In the data rows, zero lies at 4.5, halfway between 4 and 5.
Here are some points:
[9 0 5 2 4 4 6 4 4 4 6 5 7 4 4 2 4 6 8 3 5 4 3 8 6 7 6]
[1 0 3 4 2 4 5 1 4 4 4 5 6 4 3 2 5 2 8 3 5 5 3 7 4 7 7]
[0 2 3 3 5 5 3 3 5 4 5 3 5 3 3 3 5 2 4 4 4 3 4 7 4 6 6]
[0 3 3 5 3 7 3 4 5 6 4 3 4 3 2 5 4 3 5 5 3 2 2 6 5 5 6]
[2 9 5 5 5 5 3 4 5 6 3 4 3 4 4 4 4 3 4 4 4 4 3 3 5 5 5]
[2 9 5 6 6 5 3 6 5 6 5 2 4 4 4 6 5 4 3 4 4 3 3 4 3 4 5]
[2 9 4 6 6 5 3 6 6 5 5 2 4 3 3 5 6 3 4 5 4 3 4 4 4 5 5]
[3 9 4 7 7 4 3 5 4 5 4 3 4 3 4 4 5 4 4 3 3 3 4 4 5 3 4]
[9 5 7 4 5 2 4 6 5 6 1 4 3 5 4 5 5 2 3 7 3 5 4 4 4 4 3]
[9 7 7 5 5 2 4 6 5 5 3 3 2 4 3 4 5 2 4 5 4 4 5 3 2 3 5]
[8 7 7 5 4 3 4 6 6 6 3 4 3 4 4 4 6 2 4 7 3 5 5 4 3 3 4]
[6 9 7 5 4 4 4 6 5 5 4 4 5 3 4 3 3 3 2 5 5 4 8 5 4 5 5]
[3 9 5 6 4 4 4 5 5 5 5 4 5 4 6 4 3 6 5 4 5 3 7 6 4 7 5]
[6 9 5 5 4 7 5 7 3 5 5 4 3 3 5 7 4 4 4 4 5 3 4 4 3 6 5]
[8 1 3 2 5 4 8 3 6 3 5 7 7 3 5 3 6 1 8 1 6 6 4 9 6 6 5]
[7 3 2 1 4 5 9 3 4 3 5 6 9 4 3 1 6 3 9 3 7 6 3 8 5 2 4]
[0 1 2 4 5 7 4 4 5 4 5 5 6 3 5 4 5 6 4 4 7 4 5 6 6 5 6]
[0 4 2 5 3 6 5 5 4 5 5 5 5 4 3 5 5 5 6 3 6 4 6 6 5 7 6]
[0 6 3 5 5 6 5 3 6 5 6 3 3 5 3 5 5 3 6 5 5 2 4 4 5 4 6]
[3 8 6 6 7 7 4 4 5 7 4 3 3 5 3 6 5 4 4 5 4 2 4 3 5 5 4]
[8 7 6 5 7 4 4 6 7 6 5 3 3 6 5 7 5 3 3 5 3 2 4 4 3 5 4]
[9 4 8 2 5 4 4 6 6 5 2 2 2 6 6 6 5 2 4 7 3 4 4 2 2 5 4]
[9 2 9 3 5 3 6 7 6 5 3 4 2 5 6 5 6 2 4 8 2 3 5 2 1 6 3]
[9 3 7 3 4 5 5 7 7 6 3 4 3 6 4 6 4 2 3 7 3 4 5 3 2 6 3]
[9 3 8 4 6 4 5 6 7 5 3 4 3 4 6 4 5 3 2 7 4 4 6 3 1 6 4]
[9 5 8 4 4 5 5 6 6 5 3 3 2 4 5 5 4 2 3 6 3 4 6 2 2 5 3]
[9 5 9 4 3 4 5 6 6 5 3 3 3 4 6 4 6 1 2 8 3 4 6 2 3 5 2]
[5 9 5 7 3 6 3 6 6 7 6 4 4 4 6 5 5 4 2 5 6 2 7 4 4 5 3]
[3 9 4 6 4 7 5 3 5 5 7 4 5 4 5 7 5 4 5 4 5 5 6 5 3 5 5]
[0 2 3 4 3 5 4 3 5 2 6 6 6 3 5 6 4 4 5 2 5 6 5 5 3 5 5]
[0 4 2 7 4 4 5 3 6 3 6 4 5 3 3 6 3 4 5 3 2 4 5 6 2 6 6]
[0 3 2 5 4 6 4 3 4 5 6 5 5 4 3 4 3 5 4 3 4 6 6 7 3 5 6]
[5 9 4 6 8 1 4 3 3 6 5 2 4 3 3 4 8 2 3 6 3 3 6 2 5 3 2]
[0 8 1 5 6 5 6 2 3 5 5 4 5 4 4 3 7 3 5 4 6 4 7 3 7 3 4]
[2 9 3 4 7 3 5 3 3 6 4 4 5 3 4 5 6 3 5 4 6 2 6 4 6 4 4]
[9 8 5 8 4 3 4 3 5 6 2 2 3 4 4 5 5 2 2 3 5 3 6 2 4 3 5]
[8 8 6 7 5 3 3 5 5 6 3 3 4 5 4 4 6 1 2 6 4 2 6 2 5 3 3]
[0 5 2 5 6 5 4 5 3 5 7 4 4 4 4 4 6 5 4 3 7 3 6 4 7 3 3]
[3 9 5 7 3 3 3 6 5 7 4 1 4 4 5 6 6 4 1 3 5 2 6 4 5 5 4]
[5 9 5 6 3 6 4 7 5 4 5 4 3 3 4 6 4 4 2 5 6 4 6 4 6 6 4]
[9 4 8 4 5 4 6 5 6 5 3 5 3 6 7 7 7 4 3 7 4 4 6 2 2 9 3]
[8 6 8 5 6 6 5 5 5 6 4 5 2 4 7 7 5 5 3 5 5 5 6 3 3 7 3]
[4 9 4 7 4 6 5 5 2 5 4 3 4 5 5 7 4 5 3 2 6 5 5 4 4 5 4]
[1 0 1 3 3 4 5 3 4 1 7 6 6 5 3 4 3 4 7 3 5 6 5 5 5 4 5]
[2 0 2 5 4 5 5 4 4 1 6 6 4 5 2 5 3 5 6 2 5 7 5 7 5 5 5]
[0 2 2 5 4 5 4 3 4 1 6 6 4 3 3 4 3 7 6 3 5 5 4 7 6 5 4]
[3 1 1 2 3 6 5 3 4 1 6 6 5 5 3 3 2 5 6 3 4 6 4 5 4 5 5]
[7 6 6 8 6 1 2 4 3 8 1 3 4 5 4 7 7 5 4 6 3 6 5 4 3 4 4]
[9 8 8 6 4 6 4 7 7 7 4 4 2 6 7 7 4 4 4 8 3 3 6 3 3 4 4]
[9 5 8 3 8 6 7 6 7 5 3 5 1 4 9 6 6 3 3 6 4 2 6 1 5 5 5]
[8 8 9 6 5 8 6 5 7 6 4 5 1 6 7 6 3 5 3 7 4 4 5 4 3 7 6]
[0 1 0 4 5 3 6 5 4 4 6 4 7 5 3 6 3 5 5 4 5 5 5 6 4 4 5]
[4 0 3 1 4 4 5 3 3 2 6 6 6 6 2 3 3 6 6 2 4 5 4 8 6 5 7]
Then 24 other points, each followed by its number:
[1 6 5 7 6 5 4 5 3 4 3 4 3 4 5 8 5 6 2 4 4 5 7 5 4 6 4] 0
[4 8 6 7 6 5 4 5 4 7 3 3 4 4 5 7 6 7 2 3 2 4 6 5 4 7 4] 1
[3 8 5 8 8 6 3 4 4 6 3 3 3 5 5 7 5 7 4 5 5 5 7 6 3 6 4] 2
[8 7 8 4 6 2 4 6 6 7 3 4 4 6 7 6 4 5 1 4 2 5 8 4 1 7 4] 3
[8 1 5 0 3 2 6 3 3 1 3 8 5 4 4 5 2 6 9 3 3 7 1 6 7 0 3] 4
[5 0 5 1 2 3 6 2 4 0 5 8 5 2 6 3 2 7 6 4 5 9 1 3 6 0 2] 5
[5 0 3 4 1 4 5 2 3 0 7 9 4 2 7 3 1 9 6 4 4 6 3 3 6 1 1] 6
[9 1 6 2 3 3 6 7 7 6 1 4 4 8 5 5 6 2 5 8 3 5 4 3 2 6 2] 7
[7 8 6 5 5 3 4 6 5 6 4 3 5 5 5 3 6 4 4 5 4 5 4 6 3 4 2] 8
[2 7 5 5 6 4 4 5 5 7 5 3 6 5 4 2 5 3 4 6 3 5 5 5 5 3 3] 9
[4 8 5 6 7 5 4 4 5 5 4 3 5 3 3 1 5 5 3 4 4 5 5 4 5 5 3] 10
[9 1 3 2 3 4 7 4 4 2 5 9 6 5 6 1 5 4 8 3 7 4 3 5 6 3 5] 11
[7 1 5 2 2 5 7 3 4 4 6 8 6 5 6 2 3 5 9 3 8 3 2 5 7 4 3] 12
[8 0 5 2 4 6 6 4 6 4 6 7 5 6 5 0 5 6 9 4 8 4 2 5 8 3 5] 13
[5 0 4 2 2 5 7 3 4 2 8 6 6 5 5 1 5 6 8 3 6 3 4 5 7 6 5] 14
[3 0 1 3 4 5 5 2 5 3 6 5 6 5 4 2 5 5 7 1 5 4 3 6 5 4 4] 15
[0 2 1 8 4 6 2 3 3 4 5 5 4 5 3 4 4 5 6 1 5 4 4 7 5 6 3] 16
[0 7 5 7 4 4 3 6 5 5 6 5 5 6 4 4 4 5 3 3 4 5 4 7 4 6 5] 17
[0 5 4 6 3 5 2 5 4 5 5 5 6 4 4 5 5 4 5 3 4 4 4 6 5 6 5] 18
[7 0 2 3 5 5 6 3 4 3 4 6 7 5 4 2 4 3 8 2 5 7 1 8 4 5 5] 19
[9 4 2 1 1 8 4 4 4 2 1 7 8 7 3 4 3 5 7 4 6 8 2 5 8 2 8] 20
[9 5 4 1 0 6 4 3 2 1 0 7 6 6 4 5 3 6 4 7 6 7 2 5 9 4 9] 21
[8 3 6 0 2 6 5 4 3 1 0 7 8 5 6 4 2 4 4 6 5 7 2 6 9 3 9] 22
[5 0 3 1 4 9 8 2 4 1 6 4 9 2 0 1 4 4 4 6 4 8 4 4 9 0 0] 23
Which of these numbered points is nearest to each point below, looking only along the 3 directions in which the first points spread most? Its number follows each.
[7 0 3 2 1 0 4 4 4 0 3 8 6 3 7 4 1 7 6 4 4 8 1 2 5 2 8] > 12
[9 1 4 1 3 4 4 5 6 1 3 8 7 6 1 1 0 6 9 4 5 7 4 6 6 5 8] > 5
[4 0 3 2 4 4 6 2 7 3 3 6 5 4 7 4 2 6 9 1 7 8 2 7 7 0 6] > 14
[5 9 5 7 6 5 3 5 6 6 3 5 3 6 6 6 5 5 0 3 3 4 7 3 4 6 5] > 1
[4 9 5 9 3 5 4 6 5 7 5 4 6 4 6 5 4 6 2 4 5 3 6 5 3 6 4] > 2
[9 7 9 5 5 3 5 2 7 6 5 2 4 6 7 5 4 4 2 8 4 6 6 2 2 9 4] > 3
[5 0 6 2 4 5 6 4 6 2 6 7 6 6 5 2 5 5 7 3 6 5 5 6 7 6 4] > 12
[3 0 5 1 0 7 3 7 6 2 4 6 5 1 2 2 1 9 7 3 3 6 3 3 5 1 2] > 6
[8 5 7 6 6 5 5 7 5 8 4 4 4 4 8 7 4 5 3 6 4 4 4 4 5 8 4] > 3
[0 4 2 5 3 6 4 4 4 6 4 5 6 4 4 5 6 6 4 5 5 5 5 7 3 6 5] > 18
[8 8 6 4 7 2 4 4 4 4 2 5 4 4 3 7 5 1 5 5 3 5 4 4 4 6 4] > 8
[2 7 7 6 6 5 3 7 5 5 6 4 5 4 5 4 6 6 4 6 6 3 4 4 4 4 5] > 2
[9 2 7 3 5 3 4 6 7 5 2 4 3 6 6 6 4 1 3 8 2 6 5 3 4 6 4] > 7
[3 0 0 4 3 4 4 2 3 3 5 7 6 5 5 3 3 6 6 4 6 4 4 7 6 3 5] > 15
[8 0 5 1 1 3 7 3 5 3 3 6 7 4 8 5 3 5 9 1 7 9 2 7 7 0 6] > 4
[8 8 9 4 7 5 6 6 8 7 3 3 3 5 6 7 6 3 2 6 1 4 2 3 3 5 4] > 3
[8 7 9 5 5 5 6 6 4 5 6 4 3 6 7 6 6 4 4 6 3 4 6 4 4 7 5] > 3
[8 2 7 2 7 2 6 3 4 0 4 6 9 3 5 2 2 7 6 4 4 8 1 5 8 3 6] > 11
[0 5 2 6 4 4 5 5 5 6 5 5 5 4 5 4 5 6 4 2 4 4 5 7 5 4 6] > 18
[0 4 4 6 8 9 4 3 5 3 5 4 4 5 4 4 4 4 5 2 6 3 5 5 4 3 6] > 18
[9 6 6 4 3 4 5 6 7 6 4 3 2 5 5 5 6 3 4 8 3 4 6 2 2 5 3] > 3
[5 9 7 7 3 5 4 7 6 7 4 4 3 5 5 7 5 3 1 3 4 4 5 4 3 8 4] > 1
[3 9 8 5 5 6 5 5 4 6 5 4 5 4 4 4 4 6 4 5 5 4 6 7 3 5 4] > 2
[9 0 4 3 3 4 4 4 4 2 3 5 7 5 2 3 1 4 9 3 6 6 4 7 6 6 6] > 13
[9 7 9 5 4 5 6 5 4 7 5 2 6 7 7 3 6 4 3 7 5 6 6 2 2 7 4] > 3
[0 2 0 5 5 3 2 2 3 4 9 5 5 5 4 4 2 6 5 2 6 6 7 7 4 3 4] > 16
[8 8 7 5 4 6 6 8 7 6 6 3 2 5 7 6 6 4 3 4 3 3 6 4 4 6 4] > 3
[9 8 7 4 6 4 4 6 6 7 4 3 2 5 6 8 6 4 4 6 1 3 3 2 4 5 5] > 3
[0 6 4 7 2 3 2 5 5 5 6 5 5 3 4 7 4 6 3 3 4 2 7 5 5 5 5] > 17
[1 6 3 5 4 5 5 4 4 5 6 3 4 3 4 7 5 6 4 6 3 3 3 4 5 4 3] > 17
[1 1 3 3 4 7 6 2 4 2 6 5 7 5 3 2 6 5 6 5 8 3 4 4 7 5 5] > 15
[4 0 4 1 2 6 6 4 4 2 4 8 6 4 5 5 4 7 5 7 8 4 5 4 9 5 6] > 6
[7 1 5 1 4 2 7 7 6 5 3 3 3 6 6 6 6 3 2 7 4 2 5 3 0 7 3] > 7
[5 7 5 6 6 4 4 5 4 6 5 2 4 5 4 6 5 6 4 5 4 5 5 4 3 3 3] > 10
[0 1 2 5 5 6 4 3 2 5 6 5 5 4 4 5 3 5 7 1 6 4 4 6 6 7 6] > 16
[8 8 6 5 7 3 5 6 4 5 4 3 4 5 3 6 7 2 4 8 5 2 5 2 6 4 3] > 8
[7 7 6 7 5 2 4 4 5 6 4 2 3 5 4 4 5 3 4 6 4 4 5 3 4 4 3] > 8
[5 9 4 6 6 5 3 6 4 5 3 3 3 6 5 8 5 4 5 5 4 4 4 3 4 5 4] > 1
[5 8 4 6 6 3 4 6 4 5 5 2 4 4 5 2 4 5 4 6 3 4 4 4 3 4 3] > 10
[8 5 5 2 4 5 7 3 5 0 6 7 8 6 3 2 3 2 7 3 5 7 1 7 6 4 5] > 20
[4 9 4 8 6 4 4 4 5 5 5 4 3 5 6 4 6 1 2 8 2 2 7 0 5 5 4] > 1
[5 0 2 3 6 7 5 2 2 4 6 4 7 3 1 3 5 4 6 5 6 3 2 7 6 2 1] > 23
